(in the rows, 128 means zero)
The same turns and mirrors carry the whole set onto itself and the rows of a family onto each other. Which other rows belong to the same family as each row named below? List them in the order they appear above.
These 32 rows form 4 families of 8 rows each.
Z_74: [135 140 122 129 149 105 143 100 118 138  91 123 126 129 116 126 116 139
 154 151 153 122  65 126 123]
Z_854: [124 157 147 164 120 107 128 144 131 100 154  97 121 124 119 134 140 132
 122 110 153  92 141 124 167]
Z_686: [129 125 132 124 132  95 128 102 116 141 107 132 124 127 114 128 123 156
 164 148 160 122  68 127 103]
Z_216: [147 124 124 122 142  97 140 105 114 132 109 131 112 131 115 142 128 164
 168 152 156 131  62 119 118]
Z_223: [135 114 143 146 128 126 123 117 136 137 150 106 147 117 143 135 143 151
 117 126 156 138 126 117 173]
Z_826: [166 137 155 152  84 128  99 105 108 102 110 126  80 158 112 142 127 118
 110 142 129 135  69 165 131]
Z_692: [139 121 138 131 150 117 145 121 140 154 127 127 126 113 126 142 117 172
 140 146 155 145  93 108 140]
Z_50: [116 162 151 158 110 100 119 132 126  96 169 120  67 142 112 150 148 135
 131 119 127 106 141 124 137]
Z_274: [130 139 145 165 122 111 133 137 129  97 174 107 110 122 132 142 157 142
 132 101 146 114 135 119 166]
Z_262: [148 148 153 126 149 125 150 111 142 150 117 122 141 119 125 140 113 154
 130 140 153 157  95 119 139]
Z_843: [106 177 148 161 117 105 119 125 128  98 148 116  78 145 109 135 135 111
 117 121 123  97 139 133 140]
Z_944: [154 149 141 122 135 104 148 102 121 129  98 127 128 136 110 138 115 151
 163 143 162 133  67 133 109]
Z_173: [157 112 119 140 105 111 116 106  97 107 110 129  95 144 113 139 140 141
 156 141 143 125  42 145 121]
Z_811: [112 156 148 151  90 124  85 112 129 121 146 133  66 151 103 139 137 121
 106 142 111 120 114 145 116]
Z_220: [136 129 144 136 157 124 143 102 140 153 109 113 141 114 137 146 120 148
 134 150 144 132  98 110 152]
Z_431: [101 160 158 157 105  97 109 128 129 104 164 121  83 139 109 135 142 131
 129 118 135  96 144 131 123]
Z_4: [135 174 164 149  91 127 104 116 128 108 134 130  65 156 102 147 123 119
 103 136 112 132 111 151 123]
Z_322: [143 115 133 147  77 127  79 100 104 112 121 126  79 161 114 138 140 125
 113 151 125 125  77 156 130]
Z_645: [138 117 142 154 137 131 139 137 143 132 156 112 132 107 139 139 136 157
 121 116 153 140 115 114 172]
Z_513: [125 127 136 128 145 123 130 106 143 163 127 128 143 113 126 133 126 158
 134 147 154 146  95 112 134]
Z_2: [153 129 120 140 107 106 115 113 100 111  88 117 108 144 102 129 124 134
 147 150 153 103  48 149 124]
Z_169: [149 106 129 136  96  99 104 100  93 108 104 122 105 149 116 128 133 141
 153 147 155 113  59 151 117]
Z_434: [145 152 169 166 116 108 140 131 128  90 156 105 123 130 128 143 145 135
 130 100 160 112 142 133 160]
Z_277: [123 156 154 159  98 127  96 107 124 110 126 122  60 155 112 150 129 109
 106 149 103 107 108 145 133]
Z_537: [144 128 156 156 132 128 132 130 141 130 136  94 145 111 139 148 133 148
 119 128 154 110 126 111 178]
Z_516: [173 130 142 142 103 108 124 102  99 101  96 124 108 149 110 138 129 135
 151 140 159 122  53 157 117]
Z_208: [156 128 142 153  82 127  88 111 107 107 101 116  79 153 108 148 127 125
 117 156 126 102  68 155 133]
Z_992: [122 127 154 161 113  99 122 131 122 101 166 102 120 127 134 132 150 141
 132 108 159 105 148 122 160]
Z_395: [148 119 132 152  85 132  93 118 110 109 124 133  63 150 108 140 128 130
 117 143 122 127  62 156 126]
Z_166: [124 151 149 152  93 121  99 127 125 110 146 136  44 152 104 149 127 133
 111 140 113 118 109 141 124]
Z_152: [155 134 166 152 133 128 143 124 138 123 140 107 145 117 141 141 134 146
 112 117 159 146 122 124 174]
Z_898: [126 185 167 155 105 106 127 127 132  92 155 120  84 145 103 146 135 124
 129 113 134 109 142 138 127]

Same family as Z_686: Z_223, Z_811, Z_431, Z_322, Z_513, Z_169, Z_992
Same family as Z_395: Z_216, Z_692, Z_50, Z_274, Z_173, Z_645, Z_166
Same family as Z_74: Z_854, Z_843, Z_220, Z_2, Z_277, Z_537, Z_208

